Each row is where one point has got to under a steady rotation. How many steps took it there?
The counts run from 0 to 237.
[154 176  85 136 158 143 127 134 121 122 115 100 121 114 116  98 131  88
 136 140  95  90 164 116 139 118 120 155 138 129  80 133 137 141 112  85
 107  80 156 129 117 150 191 161 134 173 187 140 132 139 156 150 123 140
 115 142 198 151 115 113 152]
189
[ 68 132 155 151 119 132 138 145 140 127 104 131  98 123 126 164 158 133
 127 130 128 110 128 163 114 125 125 128 112 158  36 129  86 141 149 106
 147 102 166 117 137  91 162 162 119 104 119 141 134 124 170 137 160 122
 158 152 112 173 155  96 156]
93
[158 141  82 148 124 132 126 118 141 124 113 136  99 117 158 147 135 106
 102 145 112 142 162 173 102 130 164 136 119 135 119 121 143 125 131 101
 163  66  90 110 137 115 183 109 135 185 112  56 115 133 170 173 120 102
 144 135 102 105 167 140 126]
68
[153 182  89 135  98 179 100 121 130 102  89 107  74 112 105 101 113 109
 154 130  97  93 192 113 122 156 141 131 117 117  82 100 142 145 161 110
 131 125 127 132 112 140 159 148  98 136 158 110 128 115 164 132 129 128
  70 145 179 134 120 158 143]
187
[110 151 116 123 164 123 110 169 128 136 136  96 100  94 145 102 146 138
 162 154 107  96 190 153  99  86 156 149 104 147  92 136 106 151 126 114
 131 108 166 136 147  81 199 115 133 132 136  83  99 125 107 181 145 134
 174 117 120 167 135 149 132]
16
[164 109 137 132 186 133 130 153  89 143 146 154 124 132 163 129  86 171
 125 130 113 101 150 122 120 165 148 175 140 109  80  78 121 114 124 118
 103  98 146 101 185 101 161 147 171 140 152  86 142 162 150 161 124 152
 124 115 156 124 134 108 179]
76
[101 123 151 154 141 120 115 166 141 153 147 121 142  99 127 179 147 117
 106 133 118 105 138 151 114 160 122 144 110 153  51 134  96 139 113  88
 143 124 169 124 155  63 133 157 129 132 133 124 152 133 167 124 174  93
 159 164 103 144 156 124 154]
88
[115  81 120 138 136 152 123 124 111 118  83 118 142 118 121 110 123 108
 128 101 120 124 163 122  96 130 158 159  77  85  84  92  85 157 138 107
 142 144 173  94 110 104 140 134 121 150 101  88 121 160 196 157 153 163
 110 122 148 127 153 150 143]
8
[165 121  97 139 122 130  97 154 145 138 156 117 145  88 118 138 127 127
 110 154  96  70 167 146 130 135 130 161 108 137 102 127 133  99  87  99
 139  75 159 121 129 127  93 121 184 162 163  75 153 138 146 132 160 153
 181 125 145 175 116 130 131]
128
[161  97 145 147 114 169  94 104  89 171 108 100 109 119 132 122 130 101
 126 125  79 130 142 121 153 135 164 154  78 117 131  94 130 133 126  93
 144 129 126  74 156 127 147 143 129 149 120  78 144 127 175 169 145 163
 140 139 198 145 159 139 123]
198
[174 108 109 133 132 155 139 139 131 122 108 150 135 105  92 114  84 168
 147 141 110  97 178 118 143 153 163 165 137  69 120 105 147 123 137 130
 144 132 126 105  95 165 135  97 148 158 122  71 161 121 166 129 129 140
 128 111 180 156 100 116 158]
121
[110 124 155 161 164 145 145 153 143 136 142 136 126 124 146 162 134 124
 119 181 124 144 159 166 142 125 209 146 162 136  96 127 109 131 126 129
 170 130  93 102 143 107 181 134 105 159 125 123 101 107 182 161 159  99
 186 151 123 141 103 122 149]
27
[125 129  71 123 141 109 152 155 155 144 119 129 148  90 125 159 142  74
 101 144 109  97 139 129  92 126 108 156  97 118  75 129 114 115 110  93
 153  83 154 132 102  96 144 133 117 169 149  82 172 146 183 139 130 103
 133 126 144 142 182 139 124]
1
[130 102 117 160 150 159 169 131 169 122 104 191 109 115 117 149 161  81
 112 198 100 114 159 126 107 148 158 147 159 142 128 114 113  99 136 133
 152 148  88  83 122 158 158 113 125 164 110  96 145 117 170 162 133  99
 157 136 158 168 141 117 111]
114
[129 105 147 132 201 113 152 140 128 157 145 119 128 139 130 156 124 114
 141 124 108 170 119 135 157  95 129 164  90 133 126 133 129 145 125 102
 136 118  99 103 179  90 150 143 131 152 156 113 125 138 150 199 155 152
 166 169 172 148 175  95 135]
153
[119 118 120 160 159 114 163 151 157  95 130 143 137 131 131 199 114 134
 105 172 142 129 136 169 104 117 148 136 132 128  78 136  97 108 142 124
 155 108  98 114 158 106 132 129 125 149 138 118 125 151 146 148 178 134
 190 171  82 172 121  99 144]
221
[128 129 162 155 159 149 143 173 135 124 149 162 102 120 145 168 137 134
 125 202 121  94 134 133 111 170 166 143 186 138  82 104 107 122 151 145
 148 156 104 108 160 127 164 138 114 124 138 119 149 108 148 131 148  86
 169 157 142 159 111 109 152]
32
[129 156  90 145 152 146 142 124 144  99 100 121 123 114 138 101 120 103
 140 160  98  66 159 117 105 116 112 170 143 141  72  84 116 112 130 127
 103 114 151 122 134 154 133 141 133 134 192 131 128 140 154 159 160 190
 141 134 181 168  86 128 142]
184
[116 162 138 145 131 166 140 131 134  97  99 136  83 121  74 140 124 122
 190 150 114 127 153 123 107 146 108 131 105 119  83 115 114 167 185 118
 129 192 115 138 154 110 182 123  79 118 136 130 126 135 118 144 171 111
  98 179 149 168 133 138 146]
100
[ 95 171 108 143 163 145 116 154 184 108 109 120  82  93  80 112 157 109
 169 153 109 145 203 135 142 134 147 106 106 152 108 132 123 144 161 115
 166 138 109 136 110 120 160 140 104 103 123 114 116 102 129 144 143 112
 132 177 160 174 141 125 109]
104
[152 145 119 148 176 150  76 184 116 108 131  74 130 121 117 137 104 115
 156 103 131 164 172 107 127 132 167 140 104  89  95 112 113 164 168  96
 165 128  96 117 152 102 162 152 103 143 141 116 118 152 127 121 142 126
 100 190 159 123 151 135 148]
146
[143 152 122 147 164 131  81 179 112 104 137  84  99 126 153 138 147 115
 138 145 134 112 165 129  75 130 129 136 131 144  65 122 101 130 155  98
 129  80 132 140 174  95 182 158 147 125 158 125 137 165  97 133 131 127
 128 167 128 146 163 123 131]
144
[141 155 135 137 145 170  89 142 104 127 135 118  93 107 102 109 116 133
 155 130 104 124 212 139 112 151 166 140  84 133  91 130 131 169 136 103
 144 173 131 133 167  67 194 119 114 146 113  87 104 131 125 174 155  93
 120 155 117 120 122 166 134]
18
[141  92 121 161 137 172 154 116 166 116  95 184 113 112 103 130 116 117
 120 178 102 130 166 118 131 152 170 158 138 105 133  87 126 104 150 142
 165 170  85  86 121 165 133 104 126 153 116  68 148 117 175 162 147 125
 141 142 172 148 122 138 120]
115
[131 150  85 134 113 117 144 144 196 122 128 143  81 114 114 155 143  76
 124 147  85 127 140 130 142 162  99 133 119 132  91 138 116 133 154 109
 178 126 120 129 122  94 115 128 102 138 132  97 140 105 176 170 125  80
 126 158 143 133 202 120 111]
237
[137 155 103 153  95 171 149 103 137  79  86 142 104 120 107 122  99 120
 140 155 104  84 149 137  96 162 129 154 137 107  67  89 116 135 163 117
 127 173 129 124 139 143 142 126  98 156 151 118 138 134 189 147 171 131
  89 157 147 136  95 164 154]
182
[179 126 104 147 132 151 130 118 124 129 121 144 131 129 143 146  99 109
 112 135 118 150 157 154 102 142 176 149 115  95 129 101 150 139 133 106
 162 110  77 104 153 118 166 107 131 188 103  66 118 146 186 183 138  97
 106 140 115  91 155 157 140]
69
[128 109  95 159 102 143 135 142 177  80  48 130 119 123  97 134 132 107
 141 151 122 115 139 156  99 105 140 137 112  94  89 118  96 137 186 126
 176 117 121 112  89 166 141 117 122 139 107  94 147 120 152 119 153 158
 138 141 137 187 152 122 118]
53
[159 134 106 139 140 148 128 133 112 163 125 107 125 113 136 138 184  59
 101 174  86 106 142 128 118 109 142 157 123 154 112 149 120 116 102  94
 144  92 137 113 139 122 190 145 131 190 157 113 150 145 166 161 132 112
 151 144 186 153 158 127 118]
195
[148 120 133 137 166 137 128 154 120 142 134 104 124 134 112 173 115  99
 155 113 129 178 135 129 133 133 158 136  82 103 117 134 140 167 155  83
 169 136  83 115 163  82 182 129  85 171 130 100 127 139 156 158 141  91
 117 187 145 111 174 128 141]
151
[126 149 125 123 133 119 139 173 157 157 144 120 117 105  98 156 126 142
 146 161 104  98 136 145 186 127  97 129 134 132  99 158 137 106 125 115
 168  90 127 131 118 130 114 129 140 122 179 119 166 100 140 121 145 134
 182 153 184 203 140  79 144]
41
[122 126 140 171 155 120 161 131 114 105 146 151 138 133 129 197 102 160
 113 152 139 127 129 179 125 113 119 129 117 151  75 149 120 120 132 107
 131  95 102 106 172 110 139 134 156 158 146 124 141 151 140 161 171 138
 188 164 101 173 110  74 166]
220
[116 109 118 166 113 134 127 149 190 125 103 132 114 107 110 157 162  93
 113 164 101 108 133 144 129 123 111 131 113 154  87 131  93 104 143 106
 166 115 132 115 108 138  91 143 149 126 129 112 168 121 171 121 168 144
 180 161 150 202 161 100 108]
47
[135 160  76 124 138  89 149 157 189 131 136 126  89 118 131 148 143  85
 125 146  87 113 142 140 145 125  78 144 127 131  94 144 118 129 130 113
 161  93 132 129 126  97 103 141 123 127 170  99 140 107 164 183 133 119
 150 163 154 157 185 101 120]
236
[114 155 125 137 147 132  91 159 126 127 134 111  90  95 128 109 145 138
 156 145 108 102 206 152  97 119 168 136 108 146  99 132 118 164 135 118
 157 140 142 137 143  74 199 111 110 132 107  72  98 121 118 169 154 102
 145 135 115 135 146 169 113]
17
[140 112 152 124 164 118  90 175 112 158 164 106 133  99 112 145 132 168
 153 152 111  94 174 144 118 110 157 152 104 141 120 141 132 111 112 108
 138 103 135 134 157 106 153 118 170 123 140  77 154 131  88 135 164 151
 197 128 136 194 145 132 130]
210
[102 131 154 158 179 136 151 139 122 152 160 136 129 122 148 169 138 132
 118 166 126 132 155 166 136 115 172 143 163 166  91 140 115 129 102 121
 138  96 119 105 156 100 201 142 139 167 136 139 107 128 171 177 145 106
 194 157 136 139  95  90 160]
26
[112 136 148 139 135 113 127 149 107 160 161 130 119 113 125 175 135 134
 121 120 102  92 138 157 127 154  96 141  91 163  58 141 120 136 100  88
 133  98 172 127 174  56 126 155 144 121 162 128 158 136 160 155 166 109
 169 157 122 152 157 112 155]
87
[176 114 127 169 101 147 100 114  85 130 124 111 150 123 109 142  99 137
 108 100 108 100 142 154 125 155 130 155  81 124  64 122 124 121 109  84
 120  83 157 112 139 130 113 144 168 186 143  99 172 166 176 137 159 149
 127 145 136 138 111 117 177]
132
[130 177  84 123 153 102 141 151 147  97 130 113  72 129 130 134  79 140
 157 123 114 126 162 134 150 131  74 127 145 119  73 130 121 107 167 129
 129  87 122 123 140 122 120 154 143 110 187 128 125 119 130 168 129 149
 141 157 165 177 148  71 168]
230
[131 140 160 159 155 142 141 107  93 154 163 139 105 135 122 142 104 146
 129 132 119 136 155 170 159 122 159 147 123 165 103 147 137 140 104 106
 119 104 116 108 166 106 187 141 152 162 134 125 115 126 165 187 149 116
 159 144 144 131  87  88 179]
25
